Look-ups in named tables: a row name and a column name give one cell, copied from the table.

Table Sonaz
|  | Ditod | Makep | Rokod |
|---|---|---|---|
| Gekidir | -1585 | 10690 | -9426 |
| Dad | 17131 | -38116 | -54264 |
| Guso | -22513 | -2680 | -8917 |
| Vup | -16575 | 5514 | -10265 |
| Palop | 50259 | -8563 | 11484 |
| Garev | 51561 | 58454 | 690 |
| Saten | 33044 | -29122 | -28112 |
| Fibopon | 48683 | -10663 | 10114 |
| Mir | 84657 | 45478 | -32856 |
| Keside | 62553 | 48071 | 13943 |
| Ropit | 28251 | 20143 | -16788 |
| Vufori | 21551 | 20442 | -13850 |
| Pem | 24242 | -30388 | -36319 |
| Bebil | 41194 | -21462 | -18312 |

What is the Ditod of Mir in Sonaz?
84657
What is the Rokod of Keside in Sonaz?
13943
What is the Rokod of Vufori in Sonaz?
-13850
What is the Makep of Ropit in Sonaz?
20143
What is the Ditod of Guso in Sonaz?
-22513
What is the Makep of Vufori in Sonaz?
20442
What is the Makep of Dad in Sonaz?
-38116
What is the Makep of Fibopon in Sonaz?
-10663
What is the Rokod of Fibopon in Sonaz?
10114
What is the Makep of Mir in Sonaz?
45478
What is the Ditod of Fibopon in Sonaz?
48683
What is the Makep of Bebil in Sonaz?
-21462
Which row has the largest Ditod? Mir

Zab:
	Nubi	Pud	Kizelag
Fegur	5788	-39008	-48313
Pubona	-8795	-92956	22835
Fenetuz	-72812	71381	-73277
Fab	-67179	9009	-34557
Sot	-30906	-58161	-10126
Bizir	21013	-34574	-8218
Nep	-1044	10658	-35840
Nikofil	-21247	-56959	3178
Dor	21688	-41384	-3913
Kelir	-27600	22206	-9309
Zazemu	10849	25029	10821
Gataf	-29855	-35575	31654

Zazemu, Pud => 25029
Gataf, Pud => -35575
Kelir, Kizelag => -9309
Fab, Kizelag => -34557
Fegur, Pud => -39008
Kelir, Nubi => -27600
Sot, Kizelag => -10126
Bizir, Kizelag => -8218

Fol:
columns: Dagipu, Duz, Gusapi, Dem, Notazaf, Tabukod, Virav, Laz
Lezelug: [0.6, 0.3, 0.1, 0.2, 0.5, 0.4, 0.1, 0.0]
Nidiza: [0.5, 0.3, 0.8, 0.7, 0.1, 0.4, 0.8, 0.6]
Kop: [0.6, 0.6, 0.3, 0.4, 0.4, 0.6, 0.4, 0.2]
Saf: [0.3, 0.4, 0.4, 0.4, 0.3, 0.2, 0.1, 0.2]

What is the Tabukod of Saf in Fol?
0.2
What is the Dem of Nidiza in Fol?
0.7
What is the Dem of Saf in Fol?
0.4
What is the Laz of Kop in Fol?
0.2
What is the Dem of Lezelug in Fol?
0.2
What is the Dagipu of Kop in Fol?
0.6
What is the Dagipu of Saf in Fol?
0.3
What is the Dem of Kop in Fol?
0.4
What is the Duz of Lezelug in Fol?
0.3
What is the Gusapi of Nidiza in Fol?
0.8
What is the Tabukod of Lezelug in Fol?
0.4
What is the Notazaf of Nidiza in Fol?
0.1
What is the Virav of Kop in Fol?
0.4
What is the Virav of Lezelug in Fol?
0.1

Navonuv.tsv
	Benateg	Rurup	Neref	Kodimap
Tinodav	128	105	69	133
Tuk	25	200	138	103
Nubas	120	140	199	172
Leleta	66	44	126	24
Kepanu	26	152	1	207
Sukud	82	209	61	50
Lilora	59	101	207	86
Sobef	122	167	144	54

Neref of Kepanu: 1
Kodimap of Nubas: 172
Neref of Sukud: 61
Benateg of Tinodav: 128
Neref of Tuk: 138
Kodimap of Tuk: 103

Table Rupoz
,Nositu,Ribipi,Fumazu,Nub,Mut,Zem,Fasubes
Ter,15.4,67.3,26.8,26.1,62.0,20.6,45.2
Geziter,28.6,63.2,14.9,35.1,52.7,9.5,30.5
Bobe,48.0,32.9,10.6,57.0,41.3,15.9,15.3
Motogus,74.0,35.3,49.8,31.8,6.8,34.7,54.8
Koz,7.9,63.9,36.8,24.4,65.7,34.9,51.7
Dovane,7.3,63.2,38.1,24.5,66.0,36.9,52.0
Vefilob,4.1,55.1,49.0,27.1,63.5,57.2,51.8
Kib,51.0,24.9,12.7,60.3,40.7,19.9,16.4
Fozifa,4.1,56.0,48.0,26.5,64.1,54.9,52.3
Livus,41.5,42.1,59.1,34.4,19.1,82.6,30.0
Guzi,72.7,31.5,48.7,34.9,11.8,25.7,61.5

What is the Fasubes of Geziter in Rupoz? 30.5
What is the Zem of Bobe in Rupoz? 15.9
What is the Fasubes of Ter in Rupoz? 45.2
What is the Mut of Koz in Rupoz? 65.7
What is the Fasubes of Koz in Rupoz? 51.7
What is the Mut of Vefilob in Rupoz? 63.5
What is the Zem of Koz in Rupoz? 34.9
What is the Nub of Vefilob in Rupoz? 27.1

